Each path below is one point turned by a fixed rotation once a step. After each direction that follows a path, write how fast that rotation turns it, in deg/step (0 if it stays still).
Each turn is a multiple of 5 degrees from 10 to 175, or 0.
Each row of a path follows its step; steps can be skipped.
Rotation 1:
step 0: [-13 -19  -3  10  11  -5 -17  -6 -21   7   3 -19  10  -4   3  -6   7  -3
  18   9   1   1  -2  -9 -14 -15  10 -14  -1   3  -6  -4   9  -2 -15   3
 -10   3   9  11  16 -15 -16  -6  16  -7]
step 3: [ -6 -14  -8  -1 -14  -8  14  -8 -13  11  -2  -9  23   9   3  15  24  -5
  -4  -1  15 -20   4  -6  -9 -14 -10  15   8  10  -5  -2   4   0  -7   4
   4   1  -6   7  -8  18  15   6  -2 -12]
step 4: [  1  -7   1  15  -2  15  21  13  -8 -11 -10  -3  -6  -3  -3   9   3   9
  -5   2   0 -23   2  10  -5   4   0   8 -14 -10  25  -9   9   7   8  13
   5  -4 -10 -15 -19 -13   9  -7  13  11]
step 6: [ -7  16   0 -17 -10   0  13  14  -5  -2   5  -2  10 -11  17  -1   8 -18
  10 -10   0   2  10  16  10  -4   3  15 -10 -15  -1   3  17  14  14 -12
  -8  17 -22  -5  -3  13  -7   5   2   5]
step 7: [ 12  -4   3  -3 -16  -4  11   7  -1  13  17  22  -9  -9  -1   5  14  17
   5  14  10  10 -12   7   8  11  18 -13 -30  -1   1  -4   1   9  -2  10
  -3   3   3   4  11  -1 -10  -2   7  10]
step 8: [  1  -5  -1  -7  -7   4  -8  21  -6  -1 -11  18   6  -3  -8  -9  -6  -1
  13  -2 -11 -15  10  -2   6  11 -13   3 -11  -8 -23  -1 -18   5 -21   4
 -12  18   6   2   2  16 -11   4 -13 -13]
step 9: [-15  10 -19   5  12   1   6   8   4   4  13  -8   3   0   9  11 -11  17
   3   3  -2   6   9  -6   0  -4 -11  -1  -5  -6  -4   3  16  24 -14  -3
 -19   7  14   3   7 -12 -20 -20   1  15]
step 10: [  6  -9   1  13  13 -11  -3 -23 -14  -9  -8  26  10   0  11   9  -1  21
   0   1   1   0   5   2  10  -2   4  -1   2  21 -21   2  -4  -2  16  -4
 -12   7  20  -9   4   3 -11   5   5  -3]
[ 2 -6  5 -2  0  1  5  7  0 -5  1  2  2  2  3 -1 -3 -1  0  1 -3  1 -1  0
  0  4  1  1  2  8 -1 -1 -8 -6  3 -1 -1  2  1  6  4 -2  1 -4  3  1] : 130
[ 1 -1  5 -1 -8  2 -2  5  1  2  2 -2 -2  7 -1 -3 -2 -2  2 -4  0  0 -4  2
  0  3  0  0 -1  2 -1  3  6  3 -1 -2  1  0  0 -6  0  3  4  6  8  5] : 40
[ 5  2 -2 -5  2  2  6  7 -3  5 -3  2  1 -3  0 -5  2  1 -2  4  2  2  2 -3
  6  4  0  4  1 -3  2 -1  4  0  0  1  5 -4 -5  0  3  0 -4  5  0  2] : 35
Rotation 2:
step 0: [ -7   0   1 -14  -5 -20  -3  -4  11  -7 -15 -12 -10  -6   0   6  26   7
  -6   4   4  11 -11  -9  -3   7 -15  15  -3  -3  12   2  -6 -20  28  -6
  11  10  11   7   8 -14   8   7  -3   4]
step 2: [ -1   3  21  -2   6   7  -2  16 -14 -10   3  20  -2   1   0 -13   0  -9
 -19  -7   2  -1  10 -21  12  11   3   6  15   8  -4   8 -20  -6  -2   6
 -10  -9  -2  -9 -14  -3  -3   3  19  24]
step 3: [-22  10   2  -6  13   0 -16  14  -8 -10   3  -7  11 -14 -12  -1  18  -9
  -2 -10  -2  -5   8  16   2  -6 -22   1  -4 -14   4   1   8  11  -5  -6
 -23  -9 -13   4   1  14 -11  16 -13   2]
step 5: [-10   5 -12 -19 -28 -11   8  10  -3  10 -17  -1   5   4   4  -6  12   8
   9   1  -7   4   3   8  11   5   6  -9  12  14  -5  -8   6  -3 -22 -15
   8  -8  -3 -19  11   3  21  -8  10   0]
step 7: [-13  -3 -20   1   1   2  27  -7   0  -3   3  11 -22  -5 -12  -2 -17   9
 -10  21  16 -13 -12   3   1   5 -13   2  -3  -9  14  -9 -25   7  -2   3
  -2 -14   9   6  -1   2  -4  -4   5  -1]
step 8: [ 21   1   2 -13  -6   4 -15  -7  -2 -10 -21  -7 -24 -12  18  -6  -1  10
   5  -2 -13  -5  -7  13   3  23  -4   7   7   7  15  -2  -6   7   9  -3
   6  -1   3   2  -6   0 -17  16 -19  -8]
step 9: [ 15   7  13  -1  -2 -19 -15  12 -11  -5 -23  -7  -4  13  -4   9   9  -9
  -4   7   0   1 -24  -7 -21  -7 -13   4  -4  -7  -8  -7  -3  -2  12  13
   7  14   7   5   8  -2   0 -17   6  19]
step 10: [-12   0  -1  -2  11   6 -18  -9  -3  -2  -1   5   6  16   4 -17   4  -3
 -20   5   6 -11   8   7  21  -9  -4   3   1   3   6  -3   5  -3  -6  18
  -1   8   4 -15 -12 -28  16 -10 -15  18]
[ 0  0  1  8 -1  4  0 -1 -1  2 -3  0 -2 -8 -3 -3  2  1 -4 -3  1 -1 -1 -2
  3 -1 -4 -1  1  5  2  1  1  4  3 -3 11 -1  2  3  4 -1 -2 -6  0 -1] : 45
[ 6 -5  6  1  0  5 -4  2  1 -1  3  0 -1 -4  1 -3 -2  0  5  0 -5 -3  1 -7
  0  0  1 -3 -7 -2  2  0 -4 -1 -3  0 -2  7 -3 -3 -1  3  1 -4 -4 -4] : 155
[-2  3  6 -1  2  0  2  1  4  1  0 -3 -3  0  2  3  1  0 -4 -4  1 -4  7  1
 -6 -4 -3  6  0 -2  1 -2  1 -6 -4 -3 -4 -1  5  1  3 -1 -3 -8 -2  1] : 110
[-4  1  4  4  1  1  0  0 -1 -2  6 -2  3  5 -6  1  0  0  5  9  5 -1  1  3
 -5  0 -3  3  0  2 -2 -4 -1  6  2 -1  1  6 -2  3  0 -5 -1 -2  0 -3] : 125
[-5 -3  1  3 -6 -5  8  0  6 -3  5  6 -2 -4  2  2  3  2  2  1 -1 -1 -1 -3
  0  0  2  1 -4  3  2  1  7 -1  1  0  0  2  3 -5 -1 -6  3  2  0  1] : 65
Rotation 3:
step 3: [-10 -30  10  -1  -7  -7   5  16 -13  12   1  -4  -3 -10  -2  12   6   7
   1   3   4 -17 -15   3   7  -9   6 -10   5  -6  -1   7   2  -1   6  10
  12  -5 -15  17   2 -13   2  20  -2 -22]
step 4: [ -4   9 -17  -5  -8 -11 -11  -9  -4  -8 -17 -10  11  -9   1   8   2   6
  -8   3  13   5  -3   7  22   6  -8  -9  -2 -11  -4 -23  14 -13   3  14
   4   4   5 -13  -6 -11  -2  19  14 -14]
step 5: [ -2  13   4  -5  10  -9  -2  10  -4 -13 -15  -5   6 -22   7  -8  15  -2
  -9   0   9  -1  -3   7 -17   5   1  -1   1  15 -17   6  -2  -6  20  -1
  -5 -36   1  -9  -2  -2  -9   4  -7 -10]
step 6: [ -5  -7  10  15   1  -4  -7  20  19   3  -5   3  10  -8  10 -15  14  -7
  -7   8  23 -11 -11  12  18  -2   5   0  16 -20   7   2  -5  10   2   0
   5  -1   5   0  17  12  -9  -5   5  -7]
step 7: [ 10  13  -8   0  -4  -2   8   1   2  -5  14 -11   7   3   2 -10  -6 -17
 -10   7   0   7 -12   6  -3  19 -10  -1   7   3  24  -9 -16  -1   5   4
  -6   6  21 -24  -8   6 -21  10  11  -3]
step 9: [  2   3  -9   1   2   4   2   7   2  -1  12  15   1  10  -4   7  -2   0
   0  -9  15   7   7  -5  22  -7  -6 -18   2  -7  25   5   3 -14   3  21
   5   6  -9   6  28   3 -10  -9  14   8]
step 10: [  3  15  -6 -10  -3   5  16 -10 -15  -8   9   3  -9 -18   5  13  -4   1
  -5  -8  16   3   8  11 -13  -9 -11 -14  -8  20  -3  15 -12  -5 -20  -1
  -6   8   4  -9  -3  -5 -14  10  11  15]
step 12: [ 12  12   4  12  12   8  11  -6   5   7   3   4 -15   9   0  12  -1  -7
   6 -13   6  -9 -14  -8  28  -8  -1  12   3   5   1  -9  10   2   6  11
   5  -2  21  -8   6 -22  -4  13   1  17]
[ 3  5  4  0 -1  3  2 -3  0 -4 -2  0  3 -2 -3  5 -2 -3  1  4 -7  1  3 -4
  3 -1 -1  1 -1  6  2 -1 -2  2  0 -5  3 -6  0 -6  5 -1 -3  5  6 -1] : 140
[-4  2  4  1  4 -3 -4  5 -2  1 -2  1  8  0  5  0 -3  4 -6 -4 -2  0  4  4
  1  2  0  6  5 -1  4  2 -4 -2  4 -1  1  0  1 -6 -3  1  3  0  0 -5] : 35
[ 3  7 -3  0  3  3 -1 -2 -5 -2  0  2  7  3 -3  3  2  7  3  5  2  0 -4  2
 -6 -5 -2  2  1  1  1 -1  1  3  3  0  2  3  4  3 -2  1 -6  1 -2  0] : 135
[ 6 -1 -2 -1 -1 -1 -4 -1 -3 -2  6  4 -5 -3  0  5  1 -2  3 -3  3 -2  5  4
  1 -7  2  2 -4  1  2 -5 -4  1  3 -1  2  2 -3 -3 -1 -3  6  2 -5 -3] : 40
Rotation 4:
step 1: [-20  14  28  -2   6   5   2 -18  -7   5   1   6   2  -5  -7   5 -13  -8
   6 -11   0 -32  -6 -10 -19  -4  11   6  -4  -4 -10  -2  -4   0   8   1
  30   1   8   3 -18   9   5  -6  19   4]
step 3: [-31  -6  22  17   6  -1 -24  -4 -12  -6 -13 -12  15  25  -7   0  11   0
  -4  -2  13  23   7  -1  -9   2   8   3  -6   5  13  -2  10  17  10  -4
   1  -3 -14  12  -7   0  -5   4  -2   2]
step 4: [ -9  17  -2 -12  -3   6  -6 -10  -5   7  27 -17 -25   3   2  -3 -23 -11
  -2  -1 -21  10 -15  -9 -11  -8   8 -12  18  -1   2  -8   3 -11  15  -2
   4  -1   5   2   1  21 -13  13  -8  -8]
step 5: [ 10   0   8   6   7  -3  14   9  13   6   1  -7  19  -8   5  -2  25  -4
 -10  16  -8  -9 -21 -13 -20 -12   2   0 -25  17   6 -11   7  15  -9   3
   9  -5 -10  12  12  16 -16  -8   3   4]
step 6: [-17  -1 -16  -2  14  -1  -4 -21 -16   2   9   4  -5  15 -15  -8 -19   2
 -17  -2  -4   4   3  12 -14 -10  14  11 -12   6 -21  -8  -8  -2 -11  16
   6   0 -24   9  -1 -20   6  11  13  -2]
step 7: [ -2   1   2  19  12   4   3 -23  13   4   5   1   2 -12   3   3  -5  -4
  10 -18  19 -13 -14 -10 -24 -11  -3   5  -2 -26   2 -10  18   4   9 -17
   2  -9   8  -1 -23  10  -4   6  -9 -14]
step 9: [ -7   5  17  22  26  -2 -12  -3   1   8  19  -9  20  11 -20  13 -16  -5
 -17   3  -1  27  -7  -3  -1  -3   0  -5   9   6 -10   4   9  12   3 -11
   1  -7  -4 -14  14  -4  -7   8 -11   7]
step 10: [ -4  13  -4  -6  12   3  -9  -9  -3  -6   4   6 -12 -11   5   3  -5  13
  23 -11 -29  -7 -18   4 -22 -10   8 -25 -21  -1  14  -6  -9 -10   6  -8
   6  -2  -7  12  18  11  -8   5  -4  -6]
[-3  4  3  4  4  1  5 -1 -3 -4  4  3  2 -5  3  1 -2  3  7  0  6 -2  2 -3
  1  1 -3 -2 -1  3 -5  1  1  0 -4  2 -2 -4  1 -6  3 -2  4  6  1  0] : 45
[ 3  4  1 -3 -3  1 -1 -2  5 -2  9  0 -3  2  2 -2 -4 -2 -6  0  4  4 -7  4
  3  1 -3  3  5 -3 -4 -3  2  0  0  1  0  1  2 -4  3 -6  0  0  1  0] : 155
[ 6  5 -4  3 -3  6 -1  3  0 -6 -5  4  2 -1  3  1  2  0 -4  3 -2 -2 -3 -5
 -2 -2 -3  1  0  1  1 -2  1 -4  3  9  2 -3  4 -1 -2  4  1 -1 -3  3] : 120
[-2  1  2  1  1  3  3  4  3 -2 -3  8 -1  6  3  0  1 -3  3 -4  3 -2 -3  1
 -1  4  2  3 -5 -4  4 -2  2  5  2 -1 -4 -4 -2  0  7  2 -6 -3  2  2] : 155
